Some points, each followed by its number:
[-18  26 -52 -70 -22  41  68  49   6 -25 -26   2  21  -6 -55  76] 0
[ 46  45  31  27  27  19   9   0  -7  -9 -14 -18 -31 -40 -39 -53] 1
[ 41 -25  12  10  -9  -7  13  25  16 -15 -38 -28  13  38   1  10] 2
[ 21 -19  25  16 -18 -19   7  33  34   7 -19 -17  15  29 -19  20] 3
[-69  65  36 -25 -56 -50 -15  23  44  40  15 -16 -31 -18   8  -2] 4
[-127  127   58  -63 -117  -83   -5   69   97   68    3  -58  -72  -17   51  -44] 5
[ 93  90  85  74  60  45  30   9  -8 -28 -45 -60 -75 -84 -89 -95] 6
[ -9   6  24  21   3 -26 -39 -35 -10  20  44  47  18 -35 -54  61] 7
[ 13  35  34  14 -13 -38 -58 -72 -70 -60 -40 -13  15  32  36  14] 8
[-34 -77 -31  -8 -21 -40 -40 -17  18  43  41  20   9  31  80  33] 9
[ 56 -38 -47 -23   9  35  41  34  15  -8 -24 -30 -20   0  15  -3] 10
[ -3   9   0 -10 -15 -12  -5   7  17  21  17   6 -12 -25 -19  27] 11
[-53  30  -2 -38 -45 -21  13  36  38  19 -16 -33 -22  19  51 -28] 12
[  24  127  126   62   -3  -39  -41  -17   16   40   38    3  -60 -125 -127  -24] 13
[ 59 -40  38  31 -19 -34  -6  24  24  -7 -32 -17  30  37 -37  60] 14
[ 108  -97  -16   51   49   14   -9   -9    8   11  -14  -50  -51   16   96 -113] 15
[  7 -10  -4  11  16   0 -21 -23  -4  21  27   6 -27 -22  23 -35] 16
[ 62  -3 -33 -51 -56 -51 -37 -12  11  35  52  56  49  35   3 -62] 17
[-26 -29 -30 -31 -30 -27 -24 -19 -12  -7   1  11  19  32  45  59] 18
[  7  -7  19  21  -3 -27 -32 -14  13  29  25   3 -20 -20   7  -8] 19
[-23  11  47  34   3 -19 -24 -21 -21 -23 -19   3  34  45  10 -22] 20
[  3  50  63  51  30   4 -18 -33 -38 -32 -17  -4   7   7 -14 -74] 21
[-127 -114  -74  -40   -6   19   40   57   69   78   81   80   76   65   49   31] 22
[ 65 -48 -19   5  14  24  38  31   3 -39 -63 -42  14  55  29 -25] 23
[-45  10  22   8  -5  -9  -3  11  30  41  44  30   4 -23 -32   5] 24
[-57  51  42  -1 -41 -54 -40  -7  22  45  46  24  -9 -40 -34  43] 25
[ 93 -80 -81  -9  66  97  79  31 -33 -80 -95 -62   7  78  84 -98] 26
[-10  -3   6  13  16  12   6   0  -4  -8  -9  -9  -8  -9  -2  14] 27
[-18   6  41  29   3 -17 -21 -18 -19 -22 -16   2  30  40  10 -18] 28
[ 58  -8  -9  12  34  41  31  12 -11 -33 -40 -33 -11   9   8 -55] 29
[ 53 -26  14  -3 -32 -26  12  47  49  11 -29 -31  -2  13 -28  56] 30
[ 39   0  19   2 -25 -30 -19  -1  -3 -17 -33 -26   4  20  -1  39] 31
[ 56 -20  32  51  19 -21 -35 -15  16  37  21 -18 -50 -34  21 -57] 32
[-41  65  -2 -73 -89 -50   9  53  62  38  -7 -38 -24  32  63 -89] 33
[ 69  18  43  50  27  -3 -15  -9   9  17   1 -29 -51 -43 -17 -70] 34
[-36   7  -9 -13   5  25  36  27   9   0   1  16  21   6 -26   3] 35
[-93 -69 -48 -30 -14   2  15  27  34  41  45  47  46  44  42  34] 36
[ 15 -15  -1  15  16   6  -9 -15 -10  -5   7  13   9  -5 -12   9] 37
[-14  14  -9 -15  -5   8  15   6  -8 -13  -7   5  16  10 -13  12] 38
[ 30  24  19  17  14  10   6   2  -1  -7  -9 -14 -15 -20 -24 -28] 39
[-18 -39 -32 -12  15  43  63  74  75  63  42  13 -12 -30 -37 -18] 40
[-20  16 -19 -28  -1  27  35  15 -14 -35 -29   2  28  20 -17  20] 41
[ 59  37   3 -24 -38 -45 -55 -62 -68 -65 -52 -35 -13   8  30  71] 42
[ 11   6   1  -3 -10 -12 -14 -14 -12 -12 -10  -7  -5   0   7  15] 43
[102 -97 -34  59  92  54 -14 -67 -83 -45  18  67  64  -3 -67  62] 44
[ 38 -16 -26 -20  -8  -3   2   1  -2  -2   0   9  22  28  16 -38] 45
[-97  -9  47  77  90  78  59  33  -2 -34 -56 -72 -69 -51  -7  66] 46
[-15 -82 -19   5 -18 -48 -52 -21  21  51  46  17  -5  20  81  16] 47
[-83  77  54 -17 -64 -70 -39   5  45  59  48  13 -24 -41 -24  31] 48
[-6 -1  3  8  5  5  2  2 -1 -3 -5 -5 -4 -5  1  7] 49
[-109   75   77   12  -52  -82  -65  -15   48   95  106   73   -4  -78  -89   79] 50
[  2  -2  -7  -3  -1   5   7   9   7   0   0  -8  -9 -11  -3  13] 51
[ 65 -22 -57 -58 -37  -9  17  38  45  42  29   6 -16 -28 -24  21] 52
[ 51 -26 -52 -42 -17  16  39  55  53  38   9 -25 -50 -58 -26  61] 53
[-35  25 -15 -19   0  13   6  -2  -2   5  13   0 -18 -15  23 -34] 54
[ 83 -73  35  77  23 -50 -75 -33  35  73  51 -23 -76 -34  72 -83] 55
[-91  14  39  55  72  73  57  22 -20 -57 -75 -70 -52 -39 -16  89] 56
[ 24 -11  17   7 -16 -19   3  21  22   1 -19 -18   6  18 -12  24] 57
[-83  48 -85 -41  62  75  -3 -83 -84  -2  77  61 -39 -84  49 -82] 58
[ 79 -18  55  15 -54 -67 -26  23  23 -25 -69 -53  17  56 -16  80] 59
[ 24  -4 -38 -51 -33   1  34  58  57  36   0 -33 -49 -37  -3  25] 60
[-37   6  21  18   7 -10 -24 -28 -27 -18  -4  15  31  37  23 -19] 61
[-19  13 -29 -27  16  48  39  -6 -49 -61 -21  43  69  19 -74  79] 62
[-73 -61 -53 -43 -34 -22 -12  -4   6  17  25  34  41  52  59  68] 63
[  2 -28  -7  23  48  54  41  18 -14 -40 -53 -49 -23  11  26  -3] 64
[  4  12   3 -17 -30 -34 -25  -9   8  24  33  29  17  -1 -15  -2] 65
[ 32 -33 -27   2  31  42  36  14 -12 -35 -43 -30  -4  25  33 -32] 66
[-15 -54 -17  -1 -13 -27 -31 -13  13  29  29  13   2  15  54  17] 67
[ 29 -14  12   1 -18 -19   6  28  27   6 -19 -19   2  11 -17  31] 68
[ 80 -19  24  33 -11 -58 -78 -57 -17   9   2 -31 -54 -20  57  -6] 69
[ 111  -11  -86 -119 -121  -97  -57   -2   53  100  127  127  127   81  -12 -127] 70
[127  22 -56 -87 -85 -72 -55 -44 -45 -55 -72 -85 -89 -57  22 127] 71
[ 42   7  -8  -8   1  12  20  21  21  13  -2 -17 -29 -35 -26   4] 72
[-28  -2  51  72  52   0 -53 -87 -85 -52   1  51  72  50  -3 -29] 73
[ 13 -24  61  79  26 -40 -71 -57 -13  25  25   1 -15  10  61 -84] 74
[  72  -34 -124  -95  -14   48   71   72   71   71   48  -14  -97 -127  -34   70] 75
[ 15 -32  -6  22  31  19   3 -10 -12   1  20  30  21  -7 -31  13] 76
[ -11  -12   88  105   37  -49  -96  -85  -38    8   24    9    2   36   76 -114] 77
[ 22 -37   1  40  48  30  -4 -31 -37 -20   5  21  14 -18 -38  51] 78
[ 21 -36 -47 -34  -4  31  55  71  70  55  31  -2 -33 -50 -36  21] 79
[ 18 -24  22   6 -25 -30  -4  27  26   0 -25 -18  19  34  -6  39] 80
[ 11   0  -1   2   6   7   7   3  -2  -6  -8  -6  -3   0   1 -12] 81
[ 52 -21  -5  16  18  -3 -32 -51 -52 -31  -1  19  18  -4 -21  53] 82
[-44  36  15 -17 -24  -7  16  33  29   6 -26 -44 -35   2  35 -27] 83
[ 17 -33 -19  17  45  55  44  16 -20 -44 -56 -48 -17  18  33 -17] 84
[ 14  30  -6 -26 -21 -12 -11 -24 -37 -44 -35 -12   6   9   1  50] 85
[ 16 -13 -15  -1  10  18  13   6  -3 -14 -15 -10   2  11  13 -14] 86
[ 18 -15 -14  -1  11  17  18   8  -4 -13 -16 -11   0  13  14 -15] 87
[-40  29   0  -8   0  -3 -16 -23  -9  19  37  28  -9 -35  -9   1] 88
[ 50 -33  30  24 -12 -26  -7  17  17  -8 -26 -12  25  30 -33  50] 89
[ -42   54  -84 -119  -37   68  115   79    4  -53  -48    7   47    0  -94  126] 90
[ 35 -39 -35  -2  33  49  43  21  -7 -30 -37 -26   6  33  32 -49] 91
[-41  20  17   6   3  11  18  20  14  -5 -27 -40 -34  -9  19   3] 92
[121 -88 -79 -18  27  39  28  16  17  28  37  26 -17 -81 -88 121] 93
[ 88 -55 -44 -19 -13  -8  12  43  70  69  34 -31 -79 -73  -5  31] 94
[ 85  50  58  56  37  15   2   0   3  -2 -16 -37 -57 -59 -51 -85] 95
[-43  44   6 -33 -41 -14  20  37  34  10 -20 -34 -25  10  37 -37] 96
[  7   2  37  12 -28 -39 -14  15  27  14  -6  -8   9  12 -27  41] 97
[-29  27  26  -1 -23 -29 -23  -7  12  25  28  16  -2 -23 -23  27] 98
[-28  11 -33  -6  33  28 -13 -42 -30  15  46  28 -30 -48  29 -55] 99
[ 80 -88  -8  82  95  37 -42 -98 -98 -42  38  95  82  -9 -86  81] 100
[ -1  -2 -10  -4  10  16   8  -6 -19 -18  -3  16  23   3 -25  27] 101
[114  16  98  58 -18 -36   9  54  47 -12 -75 -69  -7  18 -77   7] 102
[-17  14  45  27 -21 -57 -59 -24  23  60  57  19 -26 -45 -14  15] 103
[ -17 -107   30   94   68   20   11   57  118  127  116   32  -44  -41   17 -127] 104
[ 46 -54 -41  11  57  76  63  23 -24 -63 -77 -58  -9  40  54 -45] 105
[-79 -22 -20  11  48  63  59  46  48  57  62  49  11 -20 -23 -80] 106
[-116  -44  -36  -49  -61  -60  -43  -16   16   45   58   62   48   36   46  117] 107
[-69  16  24  31  48  57  49  19 -18 -47 -57 -45 -32 -24 -16  71] 108
[ 22 -15  31  28 -14 -50 -39   2  49  59  22 -38 -70 -18  73 -78] 109
[ 95  25  79  49  -2 -18  10  38  32 -12 -54 -55 -15  -1 -66 -15] 110
[  81  -86  -38   55  100   68  -12  -89 -112  -66   30  113  108  -12 -127  127] 111
[-51  44  38   3 -31 -48 -37 -16  15  40  47  35  -1 -38 -43  50] 112
[ 93 -11  56  16 -62 -81 -33  13  14 -35 -78 -62  15  56 -10  93] 113
[-95  -8  -1   0  16  42  73  90  90  75  42  14   0  -1  -9 -94] 114
[-50  30   7 -24 -29  -8  25  45  46  27  -8 -30 -26   8  33 -49] 115
[-127  -33   36   82  104  109   99   77   50   22   -9  -32  -47  -49  -32    4] 116
[ 12 -57 -74 -63 -34  -3  27  44  47  41  24   0 -17 -22   9  86] 117
[ 73 -41  29  53   3 -50 -71 -42   8  41  27 -24 -61 -28  56 -40] 118
[-5  0 -8 -2  4  9  0 -5 -5 -3  5  3 -2 -5  5 -6] 119
[ 33 -18  32  15 -25 -32  -2  30  28  -2 -32 -25  15  33 -16  34] 120
[ -4 -16 -22 -18 -12  -2  13  25  37  48  50  47  37  17 -16 -63] 121
[-16  30  40 -21 -65 -48  17  66  66  15 -47 -66 -24  36  30 -16] 122
[ -3  48  44  20  -6 -22 -19  -7   8  21  19   8 -17 -44 -48   4] 123
[  -1 -127  -63    9   33    7  -39  -68  -57  -11   53   96   93   35   -7  127] 124
[-19 -16 -15 -11 -11  -7  -6  -1  -1   4   4   7  13  15  17  21] 125
[ 60 -33  56  29 -40 -53  -9  44  49   4 -46 -42  17  52 -21  47] 126
[  3  15  13   6  -5 -15 -23 -28 -29 -25 -15  -5   5  14  14   4] 127
[ 46 -30 -32   0  28  42  36  13 -13 -37 -42 -29   1  30  31 -47] 128
[ 25 -24 -16   2  18  21  12  -2 -10 -18 -15  -3   5  11   9  -9] 129
[-52  51   1 -41 -40  -6  29  39  26  -3 -26 -30 -12  15  22 -18] 130
[-83  65  42  -9 -37 -29  -6  14  14  -7 -30 -37 -10  42  65 -81] 131
[-16 -34 -21   7  34  49  51  44  30  18   9   7  11  13  -1 -58] 132
[  91   59   15  -28  -61  -84  -99 -102  -95  -83  -68  -49  -29   -1   40  108] 133
[ -1   6  11  -3 -18 -16   2  19  18   3 -15 -17  -4  14   7   0] 134
[  1  11  10   6  -3 -12 -18 -22 -23 -19 -12  -5   5  13  13   1] 135
[ 57   8 -26 -43 -50 -47 -37 -22  -4  11  24  35  36  29   6 -28] 136
[-46  25  34  18  -1 -18 -14  -7   5  17  15   4 -18 -35 -25  46] 137
[ 38  13 -29 -52 -60 -45 -25   0  19  32  36  38  38  32  11 -58] 138
[-100   13   47   67   82   84   66   24  -25  -63  -82  -82  -64  -45  -14  101] 139
[-35 -12   2  11  14  13  10   2  -3  -8 -12 -13 -10  -3  11  37] 140
[-110   72  -66  -55   24   56   14  -35  -38   14   57   26  -58  -67   72 -111] 141
[-33  18  22  21  13   0 -20 -33 -34 -20  -1  17  20  21  18 -35] 142
[  2   4 -10  -8  -1   0  -1  -9  -6   4  10  12   1  -3   3 -14] 143
[ 47  20   1 -15 -27 -37 -41 -42 -40 -34 -27 -19  -9   7  21  35] 144
[117 -37 -90 -87 -47   2  42  68  68  44   2 -49 -87 -92 -34 118] 145
[-126   75   49   -7  -23    8   54   80   58   -2  -76 -123 -103  -13   74  -22] 146
[ 21  14  10   6   2   4   1   0   1  -1  -3  -4  -5 -11 -15 -20] 147
[-56  51  21 -25 -41 -23   8  31  31  10 -22 -41 -25  21  51 -56] 148
[  8  -6  12   9  -5  -8   1  12  10  -1 -14 -10   1  10  -6  16] 149
[ 13  -6  13   7  -9 -12   0  10  11  -1 -13 -10   7  12  -8  12] 150
[ 85 -74 -64   1  57  80  61  18 -32 -66 -70 -42  11  61  58 -69] 151
[ 113 -109  -50   53  100   73    9  -55  -82  -59   -6   45   58   17  -39   35] 152
[-64  34 -99 -47  54  80  18 -52 -54  16  78  54 -52 -99  33 -63] 153
[-39  53  37 -38 -80 -50  23  81  81  21 -51 -83 -38  38  51 -40] 154
[ 11  -2  17   2 -18 -17   1  21  20   2 -19 -17   1  17   0   8] 155
[ 20  -1 -18 -36 -44 -52 -56 -54 -50 -43 -31 -14   5  28  55  85] 156
[-60  32 -55 -29  37  54  10 -43 -48  -7  42  41 -13 -48  19 -44] 157
[ -66 -127 -124  -70  -22   10   20    9   -8  -20  -10   20   71  123  127   64] 158
[ 53 -46  22  49  12 -32 -48 -20  21  49  32 -14 -49 -23  45 -52] 159
[  72  -84   41   90   32  -47  -71  -22   53  101   71  -13  -80  -46   67 -103] 160
Which three points above are nearest to each new point by angle, seen from the average point of the numbered points? Their numbers follow each, nearest first.
[  2  11  -6 -27 -35 -27  -5  21  43  51  41   9 -30 -63 -47  67] 11 50 25
[-41 -11   9  21  30  31  32  29  21  11   5  -2  -6 -11 -13  -9] 116 106 114
[ 35 -19 -38 -30 -10  14  31  39  38  26   4 -19 -38 -43 -20  44] 53 75 145
[ 21  -2 -36 -47 -32  -1  34  54  53  34   0 -30 -47 -34  -2  21] 60 53 75
[ -6 -67   5 -11 -56 -58 -12  36  41   9 -25  -7  50  79  21  96] 80 120 57
[-48 -69 -84 -93 -97 -95 -90 -79 -63 -41 -15  15  53  94 127 127] 18 156 125
[ 12  53  74  80  76  61  41  13 -13 -38 -62 -77 -82 -75 -48 -12] 6 1 39
[ -1  23 -23 -17   6   4 -22 -46 -45 -20   5   5 -17 -23  26  -2] 58 119 157
[-17   1   8  10   8   6   1   2   2   0   5   8  10   8   0 -19] 142 61 20
[ 10  22 -69 -61 -20  -5 -25 -44 -26  29  77  78  28  -7  20 -88] 143 17 138
[  78  -65 -114  -96  -44   14   66   95   99   73   28  -25  -70  -83  -30  118] 53 145 75
[-103   35  -35  -51    7   73   99   67    8  -27  -14   38   74   29  -76   24] 35 38 41
[  3 -17  18  13  -7  -5  14  34  34  16  -6  -4  14  18 -18   2] 3 57 120
[-58  39 -10 -11  10   6 -20 -35 -21  23  55  40 -15 -52  -2 -10] 88 58 157
[-71  70  12 -53 -63 -25  28  61  57  17 -32 -59 -42  17  59 -56] 96 12 83
[ 116 -100  -13   57   49    8  -18  -10   10   17   -9  -51  -58   13   99 -116] 15 55 159
[ 127 -102  -18   18   13   33   71   79   23  -73 -127  -99   30  127   47  -28] 23 2 26
[-127   81   21  -67  -77  -12   81  127  127   81  -10  -77  -65   20   82 -127] 115 96 12
[ -5 -11   9   7   0   2  12  20  20  12   4   0   7   6 -11  -6] 114 106 40
[-70  46 -21 -18  17  15 -23 -47 -31  23  66  50 -21 -66  -1 -19] 88 58 157
[-84  41  47  49  37   1 -45 -79 -79 -45   3  38  50  47  43 -84] 142 61 73
[ 63   4 -25 -32 -29 -21 -12  -6  -8 -13 -21 -30 -33 -24   3  60] 71 133 42
[-82  11  29  15  -1  -3  10  32  56  73  71  50  10 -34 -56  -6] 24 50 106
[-45 -40  12  25  23  33  56  75  74  55  34  23  23  10 -39 -46] 114 106 40
[-46  11  64  77  49  -3 -57 -87 -89 -57  -6  48  77  63  11 -47] 73 142 61
[-60  -5  20  30  28  22  18  10  12  17  23  28  32  21  -3 -59] 106 114 132
[ 20 -18  -5   5  10   6  -1  -1   0  -1  -6 -10  -8   5  17 -22] 15 151 128
[-13  -6  -4   2   2   7  11  10   8  11   9   7   5   1  -2  -7] 106 35 114
[-19  18 -24 -32  -1  28  39  17 -18 -38 -31   2  31  24 -17  22] 41 38 90
[-82 -91 -61 -46 -42 -40 -30 -12  12  28  36  39  46  60  90  83] 63 125 107
[ 111  -96  -13   55   50   10  -15  -11    9   15  -10  -47  -53   12   97 -110] 15 55 159
[-28  22 -15 -25  -2  22  24   7 -15 -25 -13  10  23   8 -21  19] 38 41 62
[  4 -17 -14  24  36   6 -41 -50 -13  41  62  15 -54 -55  52 -77] 16 99 160
[-32 -23  -1  14  22  25  29  36  40  39  31  20   6  -4 -17 -40] 106 114 132
[ 118  -72  -57  -29  -18  -12   17   60   95   94   44  -39 -107  -99   -2   39] 94 53 145
[ 17  37  -7 -31 -26 -15 -13 -30 -47 -56 -44 -14  11  12   0  59] 85 43 42
[ 10 -20 -23  11  37  28 -10 -39 -39 -11  27  36  13 -22 -19  10] 37 100 111
[ 52 -53 -12  42  52  26 -19 -48 -51 -17  24  52  40 -10 -53  51] 100 111 44
[ 118 -109  -67   30   91   90   43  -19  -65  -76  -48    0   40   46   13  -25] 129 152 151
[-22  40  24 -21 -55 -68 -54 -19  21  53  66  55  19 -20 -41  20] 65 98 112
[  0 -18 -10   3  17  22  24  17   9   1  -2  -2   5   9   4 -25] 132 91 87
[-37 -12  -1   2  -6  -8 -15 -18 -14  -7   4  15  26  31  25   5] 61 125 142
[ 27 -27  -9  19  29  18  -6 -28 -34 -18   9  34  31  -5 -41  40] 111 100 37
[-73  22  32  13 -11 -18  -8  17  45  63  67  45   5 -38 -54  10] 24 50 112
[-18   5  13  10   5  -1   0   0   3   3   1  -3  -9 -12  -8  17] 137 49 27
[ 32 -28 -15  12  25  21   5 -11 -22 -15  -6  10  13   6  -6   3] 152 44 129
[ 12   1  -4  -2   0   4   6   6   6   5  -2  -6  -9 -10  -6   1] 72 75 51
[ 10 -45 -62 -51 -28  -2  21  38  40  34  16  -1 -17 -17   6  71] 117 53 145
[ 94 -72 -25   7  21  37  54  48   3 -57 -93 -65  17  82  42 -35] 23 26 151
[-30 -66 -58 -35 -10   5   9   3  -5  -9  -5  11  36  59  67  30] 158 63 125
[-30  21  18   1 -10 -11  -4   2  -1  -5  -9 -11   1  18  23 -30] 131 148 142
[-63 -15   5   4  -5 -16 -27 -31 -24 -15   4  25  43  52  41   4] 61 125 142
[-24 -18 -10   1   8  18  24  32  34  37  32  26  17   3 -18 -43] 106 114 121
[-10 -13  20  32  23   9  -2  -3   1   3  -7 -25 -34 -20  11   7] 46 139 56
[ 50 -46 -16  29  47  26  -7 -35 -41 -21   9  35  31  -3 -32  31] 44 100 111
[ 25  -6 -32 -37 -24   3  28  45  45  26   3 -23 -36 -30  -8  24] 60 53 145
[ 1  7 10  6  4  1 -3 -5 -5 -4 -3 -2  1  0 -2 -9] 21 142 73
[-33  32  20 -12 -26 -25  -9   9  19  20  10  -3 -15 -11   1   2] 4 48 5
[ 24 -12 -64 -46   0  28  33  25  26  32  28  -1 -45 -67 -13  25] 75 53 79
[-31 -18  -8  -3   6  13  15  18  23  21  18  16  12   7  -2 -14] 106 114 22
[-127  -70   -8   40   78  105  122  127  127  123  107   78   40  -10  -70 -127] 106 114 40
[ 19 -27  67  50  -6 -21  17  49  35 -19 -72 -68  -7  27 -26  82] 149 120 57
[-84  83  34 -43 -75 -51   2  49  64  40  -1 -45 -49  -5  41 -37] 5 4 96
[-4 -3 -5 -1 -1 -2 -2 -1  1  0  1  1  1  3  5  6] 125 18 63
[-45  30  -3  -8   2  -2 -18 -29 -14  19  43  32 -12 -42  -8  -1] 88 58 157
[ 53 -33 -48 -28   3  30  40  38  25   5 -13 -27 -25 -14   3  12] 10 53 75
[ 22   2 -12 -20 -22 -19 -15  -9  -1   7  13  14  15  12   1 -15] 136 17 138
[-41  36 -35 -52  -5  45  60  28 -26 -60 -45   6  51  34 -36  40] 41 38 90
[ -26   83  -31  -81  -43   16   29  -11  -79 -109  -85   -6   57   39  -38  117] 85 41 38
[ 30 -16 -28 -23  -9  10  22  28  25  16   4 -13 -23 -23 -11  24] 53 75 145
[-61  45  36  -1 -21 -21  -9   2   2  -8 -19 -23   0  35  46 -61] 131 148 96
[-40  13  18  13  13  17  20  17   7 -10 -29 -38 -34 -13  14  14] 92 139 56
[-18  18 -47 -34   8  17  -9 -37 -28  12  52  46   4 -23  20 -59] 143 58 99
[-19   9   8   1   0   4   9  13   6  -3 -13 -19 -17  -4  11   0] 92 146 83
[-127  100   31  -14    5   38   27  -35 -103 -125  -68   45  127  109  -32    4] 38 41 61
[  3 -27   7  -2 -26 -25  -4  16  20   4 -15  -7  21  35   5  42] 80 120 57
[  8  10 -39 -38 -15  -7 -16 -25 -13  19  48  46  19  -3  11 -52] 143 17 138
[ -5   1  26  29   4 -26 -46 -44 -17  21  54  59  22 -40 -67  73] 7 112 50
[ 53   6  46  28  -9 -17   5  26  24  -7 -32 -32  -2   9 -35   4] 102 110 126
[  1 -10 -21 -26 -29 -33 -34 -33 -29 -24 -10  -2  10  23  40  60] 156 18 43
[-61 -20 -12   9  37  50  48  40  41  45  50  36  10 -14 -20 -62] 106 114 132
[-77  26   8 -26 -24   7  49  75  75  48   6 -25 -26   9  27 -79] 115 114 96
[-127  125   13  -43   -3   59   55  -18 -111 -127  -85   51  127  118  -57   38] 38 41 62
[-39 -93 -60 -19  -3  -9 -26 -35 -25   3  39  66  68  45  28 103] 124 125 63
[-6 -3  0  0  4  4  5  8  8  4  4  2  1 -2 -2 -6] 106 35 114
[ -6 -11  -2   6  10  10   7   7   6   9  11  12   5  -2 -10  -5] 106 76 35
[-66  32  39  11 -21 -34 -23   4  33  57  61  42   0 -43 -51  30] 50 24 112
[-29  37  18 -22 -53 -56 -30  14  53  77  71  28 -34 -85 -72  98] 11 50 25
[-36  12 -42  -4  46  37 -18 -57 -38  23  64  36 -42 -62  47 -75] 99 58 153
[ 31 -10 -28 -27 -16  -5   6  17  21  21  13   5  -7 -13 -10   9] 52 75 145
[  0 -12   4  23  25  17   3  -9 -12 -11  -5   1  -3 -11 -13  26] 78 27 111
[ 62 -15 -48 -55 -43 -22   0  20  33  39  34  24   8  -8 -16  -6] 52 70 17
[ 34   4  16   0 -20 -29 -20 -11  -8 -21 -28 -22   1  15   3  33] 31 113 133
[ 87 -37  -9  33  34   0 -48 -83 -82 -49  -3  34  32  -9 -40  85] 82 100 44
[-127  -47   29   81  109  122  117  102   80   51   23   -6  -29  -42  -45  -33] 116 106 114
[-50 -32 -12   2  15  21  31  35  38  35  34  28  18  10  -5 -20] 106 114 22
[  4  42  51  43  25   7 -13 -23 -29 -25 -15  -5   3   2 -15 -60] 21 147 39
[-37   0   1  -5  -1  12  28  36  36  26  15   2  -4  -1   2 -38] 114 106 115
[-46 -15   4  19  24  29  28  27  27  28  28  23  17   7 -16 -47] 106 114 132
[-80  58   6 -10  -6 -15 -39 -45 -16  40  78  57 -19 -72 -24  13] 88 112 98
[-41 -20   0  17  29  38  44  48  47  42  35  23  10  -9 -28 -52] 106 114 132
[ 14 -14  34  23  -9 -16   5  25  24  -6 -35 -33   1  18 -15  40] 149 120 57
[-33  28 -38 -51  -2  52  62  27 -27 -63 -52   1  53  39 -31  34] 41 38 90
[ 127   65   19   -9  -23  -25  -18   -6    8   18   25   24   10  -17  -67 -127] 147 95 39
[-127  -52  -38  -57  -74  -74  -55  -20   19   54   73   72   56   40   52  127] 107 63 125
[ 51 -11 -36 -37 -23  -3  12  23  23  14  -4 -21 -36 -36 -13  54] 145 53 75
[-28  25   5 -14 -12  -2   4   2  -3  -5   3  12  14  -4 -24  28] 38 62 98
[-82 -78 -66 -55 -43 -29 -14  -2  11  21  30  37  47  58  70  90] 63 125 107
[-127 -126  -82  -42   -9   22   45   64   79   88   91   89   81   70   54   33] 22 36 63
[ 18  -5 -25 -43 -54 -62 -65 -64 -56 -46 -31 -15   9  39  68 104] 156 42 144
[-47 -17   2  14  25  30  31  34  32  32  29  23  16   2 -16 -46] 106 114 132
[ -33  -64  -34   15   60   85   92   76   54   32   16   14   20   23   -4 -101] 132 106 114
[ -29   44  115   28  -91 -126  -70   19   70   65   34   16   17  -17  -95  127] 97 25 98
[-19 -19 -15  -6   3  13  24  33  39  45  46  39  28  10 -19 -55] 121 106 114
[ -1  -4  -4  -5  -4   0   3   7   9   9  10  11   9   5  -2 -12] 121 70 138
[  6   9 -13 -28 -36 -26  -1  27  47  54  41   8 -35 -64 -46  71] 11 53 145
[-92  64 -11 -18   8   0 -37 -57 -29  39  89  65 -25 -84 -15  -4] 88 58 99
[-65  63  28 -33 -57 -43  -3  34  48  34   4 -29 -35 -10  25 -23] 5 4 96
[-35 -13   3  15  18  21  23  23  23  24  22  17  15   5 -11 -34] 106 114 132
[  7 -11   6  16  10  -4 -17 -21 -14   4  19  27  13 -16 -31  32] 7 100 37
[-17  16  -3 -14 -11   3  11  14   5  -6 -11  -5   3   7   0   0] 130 38 41
[-91  85  -3 -76 -66  -4  55  69  40 -14 -50 -47 -10  29  30 -24] 130 96 12
[-76  71  35 -35 -67 -50  -6  36  55  42   4 -28 -38 -12  26 -21] 5 4 96
[ 90  11  38   1 -56 -77 -53 -24 -25 -53 -75 -55   0  38  11  93] 31 113 59
[ 48  50  46  42  33  24  16   4  -5 -16 -26 -31 -40 -47 -49 -49] 6 1 39
[ -7   7  16  23  30  35  32  33  29  24  17   6  -8 -21 -36 -57] 106 114 132
[ 127  -30   80  115   46  -43  -76  -34   36   75   43  -45 -114  -78   30 -127] 32 159 55
[ 32 -16 -25 -14  -1   6   8   2  -4  -9  -7   0  12  24  16 -31] 45 86 87
[  7 -15  48  38   3  -7  13  33  22 -17 -51 -48 -11  14 -16  59] 149 120 57
[  55  -13  -52  -68  -65  -48  -19    9   45   70   89   95   83   49  -13 -107] 70 17 138
[-119   58   27   40   58   27  -49 -110 -109  -49   26   59   40   27   58 -118] 142 61 73
[-87 -35   4  26  30  30  22   7  -8 -22 -30 -30 -23  -4  32  87] 140 139 56
[ -8 -21  13  44  50  34   9 -14 -25 -23 -15 -10 -12 -23 -20  51] 27 78 139
[  9 -32 -13   7  11   5 -11 -19 -18  -4  13  27  22   5 -10  33] 124 111 100
[-10 -12 -12 -12 -10  -7  -6  -2   0   5   8   9  13  12  12   8] 125 63 107
[-120  -22  -13  -41  -66  -71  -55  -21   20   54   72   65   39   14   21  122] 107 63 125
[  9 -19  21  15 -11 -10  12  35  34  13 -11 -11  16  22 -21  11] 3 57 120
[-127  -25  -89 -104  -52    8   38   19  -20  -36  -10   53  103   87   24  127] 125 63 18
[  29  -44   89  121   40  -66 -113  -85  -14   43   44   -1  -35   10   94 -127] 74 77 159
[ 88 -71 -46  13  42  30   4 -17 -18   4  32  38  11 -47 -71  87] 93 44 111
[ 34  -8  59   7 -61 -62   4  69  70   7 -62 -63   9  60  -7  36] 155 126 120
[-39  45 -54 -32  32  40 -18 -74 -76 -20  37  34 -34 -56  43 -38] 58 157 99
